The same turns and mirrors carry the whole set onto itself, and each row onto the other rows of its family. Which rows share a family with each named row? Give them in list order.
These 35 rows form 7 families of 5 rows each.
diga: [-1.00  0.02 -0.52  0.01 -1.37  1.16  1.99  2.62]
gako: [-2.03  2.67  1.38 -1.18 -2.09 -0.05 -0.79 -0.45]
Gobab: [-1.47  2.80  1.18 -1.18 -2.22  0.76 -1.66 -0.19]
Topuf: [-1.08 -1.00  1.57  0.47 -1.82  1.76  1.97  1.63]
Fito: [-0.03  0.39  1.35 -0.23 -0.13  3.61  0.57  1.59]
vunuz: [-0.15  3.39 -0.31 -0.22 -1.07  2.20 -0.72  1.86]
Sev: [-0.33  3.25  1.75 -0.01 -1.58  2.47 -1.47  0.44]
beb: [ 0.15  1.61  1.20  0.79 -1.70  3.60  1.50  1.70]
defo: [-2.38  1.20  0.61 -1.02 -2.46 -0.15  2.06  0.20]
boget: [ 0.20  1.88  2.38  1.57 -0.21  1.93 -0.47  1.18]
golug: [ 0.08  2.44  1.52  0.10 -1.69  3.18 -1.52  0.94]
Muga: [ 0.26  1.05  1.88  1.07 -1.35  3.60  0.29  1.65]
nipuz: [-1.60 -0.07  1.98  0.75 -0.77 -0.67  1.30  0.88]
Fiko: [ 0.40  2.29  1.08  0.57 -2.30  2.50 -1.71  1.47]
furu: [-1.81  2.41  0.98 -2.06 -0.61  0.83 -0.90 -0.32]
fut: [-2.41  0.48  0.96 -1.40 -2.56 -0.61  0.28  0.09]
reki: [-1.73  3.49  0.78 -1.17 -2.25  0.50  0.17 -0.36]
parud: [-1.81  1.72  1.92  0.12 -0.82 -1.15 -0.16 -0.04]
mirot: [-0.28  0.04  2.24  1.75 -0.38  1.28  1.14  1.58]
fos: [-1.92  0.67  0.50 -0.76 -3.06 -0.95 -0.08  0.67]
rago: [-2.03  1.12 -0.72 -1.10 -1.72 -0.50  1.28  1.48]
voza: [-0.68  2.99  2.13  0.68 -0.49  0.42 -1.15  0.16]
limet: [-2.41  0.03  1.29 -0.86 -2.16 -0.52  1.35  0.28]
Zes: [-1.54  3.18 -0.64 -1.22 -1.49  0.09 -0.46  0.99]
bevi: [-1.05 -1.07  0.73  0.25 -2.74  0.50  1.17  1.93]
tibuz: [ 0.06 -0.10  1.46  0.73 -1.73  3.38  0.47  2.01]
nuki: [-1.01  2.69  0.74 -0.66 -2.72  0.32 -1.83  0.42]
Faso: [-0.27  3.78  1.08 -0.02 -1.80  2.85 -0.20  0.59]
bukur: [-1.30 -0.98  1.09 -0.85 -0.56  1.79  1.80  1.33]
boro: [-1.49 -1.29  1.19 -0.25 -2.22  1.07  1.60  1.44]
bilo: [-0.31  2.55  1.28 -0.99 -0.21  3.04 -1.10  0.55]
Povo: [ 0.15  1.44 -0.25  0.56 -0.99  2.86  0.76  2.79]
Zita: [-1.16  0.00  0.93  0.19 -2.12  1.71  2.90  1.46]
nug: [-2.32  0.26  0.87 -1.99 -0.83  0.06  0.90  0.13]
zupa: [ 0.37  0.01  1.05  1.13 -2.30  2.61  0.24  2.39]

The rest of the family of fos: Fiko, bevi, nuki, zupa
The rest of the family of furu: Fito, bukur, bilo, nug
The rest of the family of defo: beb, reki, Faso, Zita
The rest of the family of Zes: diga, vunuz, rago, Povo
The rest of the family of boro: Gobab, golug, fut, tibuz

